In the rows, 128 means zero.
Rotation paths and how fast each direction turns (degrees each step)
Each turn is a multiple of 5 degrees from 10 to 175, or 0.
Each row of a path follows its step; steps can be skipped.
path 1
step 0: [134 124 134 126 121 123 134 119 123 128 127 122 125 131 127 137 124 121
 127 133 141 130 125 134 130 130 126 126 127 135 118 128 117 120 121 127
 130 125 134 133 133 134 129 131 122]
step 1: [123 132 129 124 124 131 129 137 122 112 129 122 132 128 126 124 128 124
 128 133 134 128 131 124 124 138 118 121 119 124 122 131 136 122 131 128
 126 140 126 135 126 129 126 134 125]
step 2: [125 123 123 121 124 137 139 127 129 125 130 125 127 119 127 126 129 123
 138 121 131 130 140 123 122 131 131 134 136 137 127 131 136 127 134 134
 134 124 126 121 133 122 128 128 124]
step 3: [129 138 129 122 141 121 133 135 139 132 130 136 127 128 127 130 128 130
 131 125 132 127 131 133 115 127 129 130 137 127 130 124 122 121 124 128
 127 133 118 125 136 129 121 134 130]
step 4: [141 127 130 131 125 117 118 124 125 131 130 124 138 118 129 135 138 132
 127 132 121 125 133 120 122 129 131 130 126 127 129 125 125 118 127 126
 130 133 124 122 127 122 128 125 134]
step 6: [125 130 134 126 119 126 119 132 127 125 128 129 122 132 122 116 132 138
 123 125 134 128 133 122 126 122 121 134 129 124 124 131 130 132 139 119
 129 132 139 127 135 136 126 133 127]
step 7: [132 130 125 116 133 135 130 127 128 139 126 132 133 133 133 135 129 126
 127 123 127 136 136 118 134 129 125 135 128 129 127 130 134 134 126 127
 122 132 137 125 128 128 121 120 115]
step 8: [131 128 128 132 136 129 135 133 130 130 130 136 122 129 125 128 131 118
 115 124 126 138 127 127 121 122 124 131 125 130 118 120 119 123 131 132
 127 126 128 139 128 123 124 121 130]
step 9: [136 124 135 124 132 117 130 126 120 121 128 125 115 122 126 130 126 126
 126 127 121 128 131 138 134 135 126 128 122 131 125 125 133 125 123 116
 129 135 129 127 129 116 129 125 130]
[130 125 128 128 125 126 125 130 127 131 130 125 127 129 128 129 125 129
 128 132 128 132 126 130 129 129 127 127 128 128 129 129 126 127 130 128
 128 129 127 126 129 128 129 130 129]  70
[130 127 128 129 130 127 128 128 133 130 128 130 128 128 129 129 129 126
 127 129 127 128 128 129 127 129 129 133 128 130 128 133 126 127 128 128
 126 128 127 128 124 127 126 128 128]  80
path 2
step 0: [122 131 131 120 133 123 123 125 131 124 128 134 123 135 120 123 126 124
 127 126 127 134 122 122 129 135 131 125 115 124 126 133 135 135 135 141
 123 121 129 130 128 134 127 133 127]
step 1: [134 125 136 128 132 133 122 115 128 131 126 122 132 131 123 127 124 130
 130 129 135 127 122 120 122 128 132 131 122 126 118 131 125 133 130 120
 117 117 128 126 128 124 136 133 133]
step 3: [129 123 128 116 132 129 121 123 131 120 131 127 134 128 122 126 117 136
 129 127 129 137 132 129 133 128 132 128 126 126 126 126 131 128 130 142
 122 126 138 124 118 130 133 137 127]
step 4: [130 127 134 129 129 122 129 129 133 130 129 119 136 133 119 128 127 123
 122 131 136 123 119 113 134 120 127 136 123 122 127 127 127 136 132 130
 122 125 130 130 117 125 128 131 129]
step 5: [134 130 134 133 130 131 130 120 125 123 120 123 132 130 118 125 126 128
 124 125 129 135 129 129 133 124 129 126 123 123 128 127 134 142 134 135
 120 125 134 131 143 130 121 129 123]
step 6: [123 129 142 118 135 128 121 122 134 124 120 128 134 127 124 121 128 131
 131 131 128 137 117 119 127 132 131 129 120 127 129 129 124 120 127 133
 119 132 130 124 130 131 130 134 128]
step 7: [128 121 127 132 135 132 130 119 125 127 130 126 128 137 127 127 120 130
 124 127 129 133 124 116 125 123 121 130 122 124 126 130 129 134 134 131
 114 127 122 132 120 133 139 128 122]
step 8: [124 121 133 120 136 124 120 121 133 129 131 129 129 133 114 126 120 129
 125 130 133 131 132 133 134 121 131 132 129 119 123 128 127 138 125 133
 121 122 121 122 137 125 125 127 126]
step 9: [130 131 130 122 133 123 125 123 120 126 128 119 139 132 126 122 125 133
 136 129 130 129 128 115 126 129 130 131 121 118 129 131 131 130 124 134
 123 125 138 116 123 130 122 130 125]
[129 129 127 126 127 125 125 128 130 127 129 128 131 124 127 128 129 129
 129 127 128 126 128 129 131 131 129 129 128 129 126 126 128 126 127 126
 124 127 127 126 130 129 130 128 130]  140
[129 130 130 131 127 131 127 129 126 129 125 128 130 126 127 129 129 130
 131 126 127 129 127 127 125 129 129 129 129 127 128 127 126 128 129 126
 129 126 129 126 130 130 126 129 128]  90
path 3
step 0: [132 127 129 144 132 134 137 132 126 127 131 125 125 138 124 122 131 133
 111 127 126 129 130 126 122 124 132 130 127 124 124 128 129 133 129 130
 129 120 130 121 122 125 127 131 133]
step 1: [128 133 131 113 131 130 132 126 123 125 126 131 131 125 129 133 124 132
 127 131 128 118 132 128 126 124 131 126 138 120 127 132 130 123 124 124
 123 141 131 140 122 129 135 132 128]
step 2: [137 130 131 137 125 123 134 130 130 135 130 118 135 132 119 119 131 127
 128 135 129 128 134 129 124 130 128 130 132 134 126 130 126 121 124 133
 130 119 131 127 129 130 125 122 141]
step 4: [129 135 137 127 127 127 129 123 118 127 131 121 132 135 127 118 139 126
 127 131 130 125 130 128 127 128 120 127 130 136 128 138 125 120 128 121
 119 124 126 139 123 131 125 131 128]
step 5: [128 122 128 131 132 119 133 133 124 131 124 120 134 129 130 132 125 131
 128 133 124 126 129 124 131 125 137 130 119 119 125 128 123 140 122 134
 135 127 137 136 132 131 132 125 136]
step 6: [130 131 129 128 132 134 130 124 138 132 131 124 126 132 121 129 127 134
 129 125 123 129 123 130 125 121 121 131 125 128 126 131 130 123 127 116
 118 120 126 135 116 135 133 138 126]
step 7: [128 130 136 124 117 133 131 130 119 130 130 125 134 125 130 130 126 123
 131 131 131 124 128 124 127 138 126 119 121 123 128 138 125 132 119 129
 129 125 130 136 136 123 134 122 136]
step 8: [121 129 127 135 133 131 135 126 128 125 127 121 128 129 123 121 131 131
 131 121 120 125 129 126 127 120 135 135 124 125 126 132 129 129 130 134
 136 116 123 124 117 137 130 136 130]
step 9: [126 124 130 117 130 131 136 127 133 127 135 134 136 135 130 130 120 127
 129 131 133 128 128 132 130 137 129 127 129 131 131 141 128 133 123 120
 125 133 133 136 123 123 138 130 127]
[126 130 128 125 124 129 127 127 130 126 130 127 130 129 128 128 128 130
 128 129 129 127 130 130 128 128 130 127 128 132 127 128 126 126 127 123
 127 131 126 129 128 128 128 128 127]  140
